In the data rows, 128 means zero.
Some points:
[140 177  91  88 130 129 139 146  95 177 103  98 111 132 107  83 126 163
 108 168 160  72 132  93 119 166  91  87 123  88 116  90]
[159 100 135  89 160 158 161  97 155 174 167 216 158 159 146 163 175 124
  68 101  68 198  69 108 140 159  51 122  98 176 147 124]
[132 140 114 124 154 109  95 131 151 132 165 137 146  72 136 122 169  30
 139  82 123 105 134  96 138 135  52 121 145 102 153 132]
[140 115 137  87 208 117 115 168 175 161 124 190 132 110 106 206 110  94
 102 136 173  85 112 123 132  93 103  95 122 116 132 108]
[ 69 127  62 147 138 143  77 109 114 117 132 113  94 167 104 104 131 114
 119 160 161 160 184 123 121  90 118 179 128 117  62 117]
[124 125 130 177  76  93 103 180 128  95 148 133 117 151 160 133 122 163
 133 136 116 110 127  94 125 174 155 159 162 120 154 150]
[132 134 153 132 154 192 157  68 133 132 180 136 101 166 120 149  83 103
 147 143  99 112 153 147 209  87 104 111 113 114 151 164]
[128 167 123 136 133 121 143  84 154 169 131  88  88 143 161 113 178 114
 157 115 131  98 177 153 121 121 187 132 125 122 191 105]
[149 158  99 104 125 130 141  85 151 142  96 134 156 181 156 168 194 133
 166 152  99 137  91 153 122 130 183 133 135 158 154 109]
[166 199 150 150 119  82 143 114 144 101 140 105 153 148 112 109  99 118
 139 148 139 196 189  61 127 128 160 101 137  90 104 169]
[ 90 134  98 114  98 150 146 155 177 119 108 175 128 103  90  84 166 130
 146  90 139 130  93  56 171  73 120 163  75 165 103 151]
[171 120 118 108 102 144 126 131 112 137 124 151 157 113 130  90 140 115
 140 152 164 108  87 147 163 165 103 127 131  55 118 133]
[ 95 127 125 165 124 179 143 134  91 109 137 102 123 112 102 108 139 220
  60  99 125  86 162 142 141 136 130 101 187 173 130  53]
[152 129 112 135 144  82 177  81  87 172 116 155 159 105 115  93  98 130
 148  62 181 145  75 143 128 124 115 122 132 170 138 163]
[101 137 126 108 132 101 161 153 126 157 180 167 106 149 130 150 116 151
 123 175  99 138 140 190  90 114 111  94 112  58 119 148]
[ 82 119 166 182 112 162 136 171 164  76 103  99 127 117 182  98  83 156
 125 100 150 161  88 203 128  75 140 118 164  98 123  89]
[117 148 126 118 103  89 182 148 129 147 127 123 137  72 100 138 118 175
 159 125  58 124 115  76 171 135 160  98 149 118  75  93]
[144 125 144 153 140  93 121  93 114  75  74 116 130  95 105 131 207 160
 106 163 149 153 216 151 124 128 144  59 174  89 160 150]
[ 82 193 121  99 101 110 168 116 116 135  84  58 101 146  63 148 108  68
  93 149 132  69 120 166 134 136 146 107 135 142 161 103]
[ 45  90 140 139 133 174 146 135 144 133  97 137 141 125 107 103 159  60
 181 109 149 107 131 156  95 103 131 131 152 119 101 119]
[172  96 125  70 138 179 123  87 103 107 104 166  86 138 146 128 168 206
 187 182 122 124  64  64  83 156  81 115 134 140 124  90]
[161 121 165 139 150 105 119 171 127 131 157  91 127 107 139 151 149 157
 163  97 123 154 188 194 126 120 100 179 168 174  90  89]
[  8  85 103 148  70 244  72 165 124 151  85 110 127 115  88 133 155 141
 139 142 160 153 177 115  99  94 116 166 156 167 104  95]
[126 169 142 123 101 156 124  89 134 139 136  82 138  61 168 172 192 108
 131  97 144 122 102 166 112  87 120 153  43  81 163 113]
[119 124  92  99 113 157 109 134 139 142  80 186 172 149 110 111 176 114
 177 146 152 140 113 179 113 141 118 166  45 122  91  81]
[184 146 107 162 108  96 202 176 156 106 135 138 152 118  96 151 160  98
 154 141 144 155 188  71 155 131 160  76 100  96 118 180]
[100 152 142 174 154 106 101 166 111 150 128 112 134 121 123 156  92  83
 143  91 121 127 107 134 135 149 182 127 140 113  91 219]
[168 104 138 107 114 176  98 101 131 147  81 132 143 130 116  96 125  74
 127 138  94 132 126 125  95 210 113 121  97  98 135  84]
[168 133 118 114 100  70 156 142 107  79 100 172 119 133 139 104 174 118
 102 143  79 147 109 137 140  88 106 208 138  40 143 106]
[130 154 154 184  82  85 165 114  95 159 112 127  68 115  64 101  83  82
 151 154 185 112  68 138 120 178 125 173 142 145 138 120]
[ 78 171 181  74 141 137 163  48 158 116 147  69 125 163 152 116 128  80
 167 136 111  74 120 113 176 104 201 111 139 118  96 162]
[121 150 113 109 151 140 164 154 115 154 135  72 128 120 170 138 182  88
 126  89 109 160 128 182 143  97 177 176 147 150 171 192]
[155  93 141 125 124 144  67 168 191 161 160 118 162 143 125  90 110 132
 150 116 119 160  96 151 138  94 173  99 121 149 193 185]
[136 160  83 106 144  99 105  96 136 130 142 149 109 126 143 101 142 166
  99 158 178  88 135 106 153 129 112  98 175 153 117 154]
[111 150 134 143 145 148  99 151  83 143 103 109 133 156 160 151 137 145
 149 124  96 118 151 106 138 143  59 141  92 158 152 145]
[170 145 118 140 107 142 171 154 149  80 142 155 111 112 125 114 128 145
 129 130 106 155  78 192 150 119 147  80  82 133 103 111]
[170 171  86  93 128 151 214 113 152 145 143 104 178 147 158 169 138 122
 183 150  77  82 162 117 118 115 195 150 136 147 158 107]
[169 152  98  94 152  87  93 111 123 188  72 194 122 149 169 142 118 175
 145 165 116  86 105  46  96 105 125 119 144 162 118  99]
[153  93 124 147 139  85 158 122 122 125 121  87 129 131  69 114 147 137
 131 123 131 161 136 129 108 107 143 116 161 106 144 225]
[101 102 153 120 139 148 119 116 147 110  94  87 104 149 137 138 132 233
 103 128 186 145  65  78 167 159 117 193 166  82  92  79]
[151 125 107  74 146 118  83  97 127 158 177 174  99  63 141 150 126 102
 101 128 167 159 126 105 153 107 160 144 128  82 164 170]
[204 126 142  94  90 163 175 139 158 129 130  77 120 157 128 169 143 164
 114  87 186  95 102 103 144 105 106 180 112 144 160 139]
[167 128 112 113 109 155 162  97 146 113  68 141 126 131 200 149 182 113
  97 101 126 115 123 139 105 164 133 197  81 178 127 143]
[189  72 136 157 128 162  68 143 125 138 143 117 143 170 173  98  99 114
 128 110 170  65 207 132 139 142 104 165 200 148 105 174]
[ 94 135 136 165 130  72 117 151  96 129 159 139 191 114 209 126 143 140
  97 242 123 123 132 162 118 131 130 183  94 142 165 119]
[137 124 163  81  96 127 143 125  94 167 128 171 117  84 153 128 100 141
 134 175 127 111 181 100 125  65 101  96 175 138 176  95]
[187 110 120 153 118 117 175 146  80 121 136  96 122 151 169 131 109 129
  81 172 152 180 220  94  80 101 169 106  91 136 116 162]
[120  91 119 161 188  84  72 154 162  69 149  95  78 115 115 155 136 163
 182 126  81 112 139 106 125 140 103 110  88 186  92 117]
[ 81 158 112  72 106 167 112 149  90 127 170 193  96 147 127 126 188  77
  76 101 180 152 129 100 146 107 104  89 112 137 137 103]
[ 67 126 128  83 126  35 132 134 130 142  58 134 128 118 154 145  88 171
 207  15 153 156 199 142 166 130  80  60  95 139 165 109]
[107 111 127 226 167 156 137  84 108 149 145 160 151  86 123 147 155 156
 136 161 176 146 131 175  88 131 101 156 156 165 198 145]
[117  99 121  85 151 126 154 144 101 165  99 133 144 111 130 123  87 183
 202 124 161 127 160 107 131 109 139 136 134 116 115 111]
[123 106 161 138  72  68 126 114 115  87 126 109 169 167 104 151 134  83
  93 138 147 167 131  58 124 127 179  49 122 125 121 144]
[140 144 146 127 157 185 145 141 132  75 163 166 156 128 159 146 114 215
 115  35 137  76  78 108 131  92 151 143  73 133 100  96]
[127  83 123 115 108 142 143  68 141 121 166 142  99  80 151 146 118 138
  96 125 115 115 179 157 131 161 169 204 120 148 128 180]
[140 151 111 111 206 196 130 156 126 103 102 114 137 152 121  50  81 209
 109 108  87 121 138 133  94 195 209 143 137  69  99  86]
[118  88  96  47 103  47 122 110  81 110  81 111 165 159 166 105  85 180
 135  57 173 142 169 176 170 154 109 100  84 156 103 141]
[134 147 134 147 154 135  78 112 163  89 175  96  72  42 119 153 153 159
 150 129  77 140 122 116 123 120 103  65  72 195  81 187]
[139 128 130 173  91 187 129 116 124 115 138  99 116 143 168 148 133 137
 105  63 104 141 127 185 144  96 164 107 132 148 169 108]
[180  73  78 153 103 148 104 132 140 114 113 136 122 126 155 167  77  64
 108 127 129 107 107  95 130 132 139 115 196  63 121  80]
[136 102 127  89  76 132  47 131 174 172 145 111 164 143 131 117 111  69
  85 128  75 118 112  96 121 121 128  70 115 173 133 118]
[149 146  96  79 133 147  85  90 152 168  76 105 132 115 137 101 113 159
 113 150 132 124 116 152  63 109 107  96 168 114 130 141]
[100  93 124 179 117 107 138  71 130 121 174 101 133 145  61 135  93 162
 133  90 145 133 145 116 103  82  65 152 130  88 205 106]
[160 132  97 139 112 129  70  94 109 144 147  96 154 133 137 118  83  35
  73 134  83 118 155 152 143  91 116  95 191 150  86 120]
[ 91 178 120 120 162 202 123 125 111  84  98 112 144 172 127 165  83 110
 134 149  86 160 107 113 163 178   3 131  90 127 156 198]
[116 111 115 140  76  91 138 183 105 126 122 184 122 201 116 137 101 212
 104 146  35  66 116 145  92 129 150 121 138  71 131 175]
[118 147 116 192 113  83 104 128  81 173 150 126  96 136 132 129  87 131
 127 103 118 161  86  65 101 154 177 144 122 137 150 142]
[111 118 169 109 149  56 108 165 150 117 141 146 116 189 125 114 141 147
 110 159 128  77  94 112 134  66  86 148  89 116 139 111]
[ 80 149 148 183 136  87 118 127  99  60 133  96  98  81 191 101 107 112
 136 164 101 146 163  99 104 161 104 162 138 134 135 100]
[ 44 116  72 168 122 149 109 111 124 135 125 158 139 150 109  95 108 102
 104 119  99 178 183 140  92 125 170 152 125 156 103 119]
[141 115 104 127 127 140 114  94 122  93 127 134  93 151 165 113 131 179
 143 182 170 138 107 169  88 166  88  62 137 135  93 110]
[100  87 147 129 119 135 191 144 103 139 195  90 140 117  56 129 142  69
 104  90 149 142  86 156  96 129  63 118 114 122 124 148]
[ 84 112 153 141  58  91 153 175 140 131 140 150 151 121 115  87 174 152
  45 172  92  75 128 169 133 186  90 161 168 119 111 167]
[132 133 142 145 144 172  88  55 132 115  89 188  84 154 103 124 109  99
 152 150 102 122 101 165 176 201 146  95  92  50 153 150]
[151 126 133 141 121 106  98 151 128 128 125 151  87 187 148 147 180 117
 137 148 145 133  62 165  92 160 140  71 116  94 107  94]
[157 170 170 120 162 125 166 167 159 134  65 109 139 123  82 108 138 155
  97 187 186 147 164 111 105 150 164  69 135 127 146 179]
[112 104 155 170 143 150 106 144 126 139 116  89 145  88 161 125 151 151
 115  65 118 150 106 108 171 185 199 159 153 165 121 106]
[ 85 109 149 120 146 173 165 182 111  72 102 165 120 134 135 119 138  56
 119 105 126 139  99  77 114  64 163 111  81 139  78 196]
[ 99  70  93 146 166  75 156 174 140 104 181  99  94 156 115  97 140  59
 146 156 111 159 116 134 178 147 107  72 143 161 142  94]
There is one direction along which these points spread out most. Where along it does each point below lie, from 0 to 99? 50 is the average, and the first point above lies past it. One standard deviation of the points above along it is 16.
[152  77  99 151 130 100 130 121  87 116  90 109 144 108 150  66  74  44
 105 175  77 147 164 104 108  92 125 159 126 129 163  65] 37
[134 159 172 103 115 191 105 135 124 124 134 161 130  95 108 141  90  99
 126 147 134 157 174 167 145 225 118 140 102 146 193 158] 45
[135 185 137  69 159 125 101 106  90  70 153 168 177  97 109 120 126 155
 149 132 119 150  81 155 113 102 101 197 132 109 148  39] 77
[151 130 173 138 154 101 126 126 104 131 144 130 107 197  54 115 103  69
 179  63 163  97  79 110 119 118 148 161 117 111 111 156] 39
[161 134 124 117 170 101 162 145 172 137 156 122  69 121 139 149 105 169
 158 157 106 143 152 152  97 167 112 141 147 180  72  85] 62
[102 130 144  69 113 149 107 106 146  82 170 109 152 102  72 152  88 144
 132 141 138  86 100 179 143 170 169 122 160  65  43  99] 58
[121  95 169 207 144 118 167 152 142 136 109  98 161 100 130 123 108 144
  45  97 125 129 128 163 191 125 158 159 122 154  89  38] 46
[ 68 125 164 150 147 151  90 106 137 101 119  95 143 150 119 161 180  72
 134  94 148  74 184 100  75  81  79 123 103 161 106 135] 38
[146 168 158 113 134 115 116 128 128 121 184 168 113 117 110 150 127 175
 146  73 123 135 154  89 149 139 145 138 118 106 102  77] 60
[137 139 118 101 161 106  89 164 154  88 118 129 128  97 114 189  96 130
 118 106 136 153 127 120 118  93 121 174 169 168 164 164] 43
[164  98 140 170  86 115 138  87  43 202 121 131 151 110  92 108 127 148
 165 198  84 153  86 168 141  85 159 154 136 165 111 172] 43
[169 140 155 171  98 117  99 137 183 173 107 151 133 111 137 164 102  72
 150 123 174 127 109 144 129 115  88 155 168 120 103 137] 44
[132 118 106  84 145 135 160 164 169 193 178  96 134  83 108  90 110 117
 108 136 106 102  80  66 153 151 158  89  99 112 147 159] 43
